One turn sends every row of this set to another row. A few are shown first. Where does it send the rows asked after them?
dafi: [ 0.87  0.91  4.35 -1.68 -0.33 -3.69  1.79  2.63  1.23 -1.11  0.00 -0.04
 -3.96 -1.10  0.98]
rumo: [-0.67 -1.94 -0.21  0.86  1.15 -1.63  6.32  1.10 -4.09 -0.71  0.98  0.66
 -1.64 -3.07  1.70]
Zagig: [ 1.47 -2.86 -2.98 -2.70 -2.06 -0.97  1.90  2.18 -1.05  0.77  3.75 -0.29
 -4.03 -2.47 -1.98]
Fidoz: [-1.56 -3.61 -1.53  0.20  0.56 -0.64 -0.21 -1.70 -5.04  1.69  1.71  1.07
 -0.82  2.28 -0.18]
Nok: [ 1.37  0.06  2.73 -4.75  0.35 -2.54 -3.80  1.09 -2.23 -0.58 -0.62  1.12
 -1.06 -1.10 -1.17]
sivif: [-1.83 -3.19  0.32 -1.50 -2.43 -0.76 -0.27  4.08  2.22 -1.03  2.10  2.01
 -2.98  1.46 -1.04]
viba: [ 1.62  0.59 -4.35  2.32  1.67 -3.71 -2.20  0.09 -2.45  0.62  3.99  3.59
  0.35 -3.04  0.73]
luz: [ 1.24 -0.86  5.30  0.35 -0.12 -1.80 -1.32  1.79  2.96 -1.26 -1.41  0.89
 -1.55 -1.89  1.52]
Nuput: [-1.12 -3.56 -2.32 -1.86  0.32 -0.48  0.33 -2.98 -0.46 -1.46  1.24  0.48
  3.45 -0.90  0.90]
muna: [ 2.24 -0.13  0.07  3.87  1.22 -1.79 -0.12  0.80 -0.22 -0.68 -4.51  2.52
 -0.04 -2.76  2.99]
mepof: [ 2.48 -0.67  0.12  1.29  1.48 -2.00  1.06  0.70 -4.28  0.82  3.88 -0.45
 -1.52 -1.46 -4.79]
zifol: [ 0.29 -1.42 -4.41  2.64 -1.25 -2.00 -0.94  1.37 -3.31 -2.49  4.15  2.46
  1.76 -3.18  1.48]
furo: [-0.84 -1.22  0.40 -3.13  2.68 -1.08  3.56 -1.99  1.79  0.22  1.12 -0.71
  0.56 -3.02  0.76]
lik: [ 1.22 -0.07 -2.41  0.37  1.18 -2.08 -5.66  0.70  0.41 -0.15 -1.07  0.13
 -1.63 -2.50 -3.15]
lonu: [-1.33 -1.25  4.31 -1.65 -1.69 -2.57  1.85  1.33  1.23  0.30 -1.80  1.19
 -0.81 -0.58  2.88]
deko: [-1.30 -2.59  0.07  3.10  3.00 -1.41 -0.78 -0.53 -2.42  0.33 -3.49  3.19
  0.86 -2.41  2.28]
Pefe: [ 0.57 -0.20 -0.59  1.67 -0.37 -1.26  5.07  0.57 -2.13 -1.36 -1.81  0.90
 -1.10 -1.93  4.85]
Zik: [-0.90  0.48  2.65 -1.35  0.74 -0.04  0.30 -0.46  2.98  1.19  2.85 -0.59
  2.30 -2.64 -0.42]
lovo: [-0.81 -2.41 -0.50  4.59 -0.17  1.23 -3.53  0.49 -2.01 -0.21  1.26 -1.04
 -0.14 -1.01 -2.79]
kotef: [ 0.32 -0.68  0.33  2.65  0.33 -2.96 -4.75  0.85 -5.69 -0.32  0.18  1.23
 -1.33 -2.25 -2.57]
penaf: [ 0.35 -1.25 -1.79 -2.46 -0.62 -2.60  1.66  1.01  0.31 -2.04  4.47  0.72
 -0.84 -0.80  5.14]
Visil: [-0.54  1.19 -1.59  0.30 -0.92 -3.79 -3.55  1.27  1.03 -1.29 -0.45  0.68
  2.99 -2.85  3.33]
Kap: [ 4.54  0.03 -1.04 -0.96 -1.42 -4.27 -2.58  4.29  0.76  0.18  2.26  1.94
 -2.67 -3.41  1.05]
fipa: [ 0.61 -0.59 -4.56  0.84 -0.90 -1.32 -2.47  0.93 -4.57  0.07  4.31  1.89
 -2.41 -2.94  2.76]
tam: [ 1.65 -1.00  0.41  3.89  2.30 -0.39 -0.59  3.21 -1.62 -0.32 -0.56  0.72
 -6.06 -4.42 -0.25]
dipi: [-0.65 -1.66  0.34 -2.94  0.18 -1.97 -4.15  0.45 -1.10 -0.97 -4.85  0.81
 -0.98 -2.65 -0.13]
bev: [-0.08 -3.45 -0.76  2.60 -0.87 -1.64  1.37  2.13 -2.81  0.77  5.28  1.98
 -3.98 -0.43 -1.81]
leb: [ 1.10 -3.81 -0.32 -0.17 -1.11 -0.88  1.22  4.30  3.01 -1.10  0.49  1.21
 -4.40 -2.79 -2.50]
tolu: [ 4.08  0.51 -0.41  2.47  1.29 -1.76  2.15  2.37 -0.97 -0.35 -1.40  1.24
 -5.66 -3.15  2.25]
gek: [-2.35 -1.41 -0.05  2.46  1.72 -0.54  0.17 -2.82 -3.44  0.65  4.07 -0.28
  1.89 -1.74  1.19]

mepof turns into lovo
furo turns into leb
deko turns into rumo
Now find these:
Visil turns into penaf
fipa turns into viba
tolu turns into muna
lonu turns into dafi
Nuput turns into Zagig
Zik turns into sivif
bev turns into kotef

One turn sends every row of this set to another row. A few are shown first. Where does it send the rows asked after them?
rati: [-1.46  2.50  2.81 -0.11  3.55 -1.77 -1.87 -3.46 -0.69  3.38  1.30  1.94
  0.14  1.32  0.46]
Dume: [-1.15  6.41  4.54  2.41 -0.44 -1.05  1.03 -1.16  1.30 -0.29  2.48  1.07
  0.79  0.21  2.24]
sikeb: [-0.73 -3.44  0.88  0.60 -1.21  1.36  4.83 -1.32 -1.22  0.69  4.40  0.90
  0.73 -0.05 -1.14]
tov: [-1.01  5.33  1.39 -0.09 -1.09  2.37 -2.52 -1.46  2.47  2.10  0.59 -0.22
  0.46  2.06 -2.88]
sumiv: [ 1.63 -4.08  4.25  0.29 -2.73  1.63  3.75  0.67 -2.87 -0.09  1.82  0.19
  0.29  0.12  1.02]
boku: [-3.65  2.67 -0.51  1.49 -3.32 -0.76 -1.71 -1.48  2.21  1.18  0.26  0.37
 -1.56  0.73  2.26]
gomar: [ 5.67 -1.76  1.80 -1.77 -0.56 -1.88  1.21  2.18 -0.98 -1.01  0.15 -0.48
  0.51 -0.33 -2.68]
tup: [ 0.86 -3.52  4.57  0.71 -2.93  2.19  3.05 -0.09 -2.30 -1.51  1.71  1.67
  0.26  0.63  1.97]
Sus: [-2.52  2.21  4.08  0.14 -0.21 -0.17 -2.31  1.24  3.45  0.51 -1.85 -1.92
  2.50  0.48  3.38]
fol: [-1.54  1.96  2.58  0.03  3.72 -1.29 -3.39 -3.29  0.11  2.49  0.53  1.36
  0.97 -0.08  0.25]
gisep: [-0.58  6.32  4.02  0.24  0.14 -1.38  1.93 -1.28  1.62 -0.85  2.85  0.94
 -0.61  1.44  2.87]
mutuk: [ 4.72 -1.96  3.55 -0.11 -3.48  1.12  1.63  2.92 -2.53 -0.26 -0.12  0.19
  0.09  0.74 -0.57]
pazu: [-0.88 -3.29  0.98 -0.85 -1.14  1.11  4.59 -2.12 -1.04 -1.67  3.86  1.02
 -0.10 -0.39 -1.24]
tos: [-2.13  2.11  4.21 -1.15  0.87 -0.96 -1.67  1.16  3.22  1.39 -1.60 -2.26
  2.69  1.54  2.77]
Tud: [ 0.93 -2.68 -1.96 -1.98  0.38 -3.07  3.10  0.06  1.58 -1.30  1.76 -0.64
  1.54 -1.05 -1.14]
ziz: [-0.63  6.27  5.08  1.69 -0.53 -0.46  0.97 -1.89  2.30  0.01  2.56  0.93
  1.29  1.02  1.41]
Dilo: [ 4.84 -1.61  2.39  0.29 -3.47  1.14 -0.59  2.66 -2.12  1.12 -1.26  1.17
  0.84  2.17 -0.08]
zoli: [ 5.58 -0.93  1.68 -2.03 -0.44 -1.42 -0.03  1.76  0.21 -2.22 -0.53  0.09
  1.00  0.31 -3.01]
kor: [-2.90  2.88 -1.31 -0.02 -2.02 -0.99 -1.53 -1.20  0.70  1.19  0.49  0.92
 -3.20  1.40  2.49]
rulu: [ 1.22 -3.38  5.35  0.62 -1.78  2.84  2.88 -0.01 -2.24  1.01  1.68  1.23
  2.47  1.66  1.72]
Bim: [-0.84  6.88  4.27  1.34 -0.81 -1.63  1.76 -0.16  1.70  0.37  2.05  0.50
  0.38  1.98  1.99]
Lus: [-0.99  2.28  3.04  0.21  3.10 -2.40 -2.79 -4.18  0.80  1.95  0.92  1.74
  0.77  0.05  1.10]
lovod: [-3.59  2.59 -0.47  1.29 -2.46 -1.93 -1.08 -0.43  0.41  2.21 -0.04  0.97
 -1.98  1.61  3.17]
pariz: [-0.89  4.66  2.30 -1.87 -0.01  3.66 -1.63 -0.36  1.66  1.94  0.45 -1.00
 -0.06  3.25 -2.03]
rav: [ 2.00 -3.55 -0.72 -2.22 -0.27 -1.48  2.95  0.74 -0.28 -0.97  1.66 -1.15
  0.29 -1.13 -2.89]
zufe: [-2.17  1.39  4.02 -0.31 -0.13 -0.13 -3.33 -0.14  3.56  1.13 -1.96 -1.66
  2.30  1.01  3.01]
Kam: [-2.44  1.76  4.04 -1.65  0.19  0.34 -1.39  0.92  3.41  0.16 -1.56 -2.39
  1.24  1.64  3.99]
pur: [-1.36 -2.35  0.91 -0.49 -1.84  1.84  5.85 -1.10  0.18 -0.39  4.13 -0.08
  1.76  0.49 -0.76]
fav: [-3.89  2.87 -1.02  1.91 -2.32 -0.61 -1.70 -1.51  0.89  1.49  0.48  0.81
 -1.95  0.28  1.66]
zuruv: [-2.14  4.41  1.15 -1.21 -0.14  2.27 -1.75 -0.23  1.80  3.23  0.07 -1.04
  0.72  3.23 -2.74]
gak: [-0.51  1.93  2.61 -1.69  3.83 -0.86 -3.05 -3.25 -0.48  2.33  0.52  1.62
 -0.48  1.30  1.02]
sabi: [ 0.08 -3.59  1.40 -0.80 -1.05  0.81  5.14 -0.69 -1.54 -0.55  3.68 -0.22
  0.11 -0.71 -1.42]
Sor: [ 1.79 -3.64  4.41  1.94 -2.89  1.23  3.06  0.60 -2.66  0.76  1.78  1.36
  0.96  0.68  2.30]
Vibus: [-1.24  5.23  1.96 -0.12 -0.02  2.69 -2.26 -0.13  2.17  1.92  0.25 -0.88
  1.25  2.08 -3.00]
dinik: [ 1.12 -3.61 -1.46 -1.65  0.64 -1.41  2.81  0.12  1.09 -0.08  2.03 -1.02
  1.48 -0.86 -2.88]
fena: [ 4.57 -1.10  4.05 -0.01 -3.82  1.44  0.57  2.62 -1.51 -1.73 -0.67  0.76
  0.30  1.37  0.07]
dutem: [ 5.52 -0.72  1.11 -1.15  0.22 -2.15  1.17  2.36  0.73 -0.61  0.51 -0.71
  2.07 -0.15 -3.06]
Tukib: [ 6.15  0.51  0.07 -1.02 -0.25 -2.92  0.66  1.50 -0.39 -0.55  0.53  0.99
  1.06  0.54 -2.54]
vob: [ 5.28 -1.21  2.99  1.15 -3.97  0.37  0.94  3.54 -1.13  0.00 -0.36  0.33
  0.95  1.21 -0.05]
bado: [ 1.31 -3.12 -1.26 -2.73  0.64 -1.55  1.98 -0.51  0.85 -2.18  1.49 -0.45
  0.45 -0.93 -3.23]

mutuk turns into rav
Vibus turns into fav
Now find these:
rulu turns into Tukib
gisep turns into pariz
rati turns into Bim
Sor turns into dutem
ziz turns into tov
pazu turns into fena

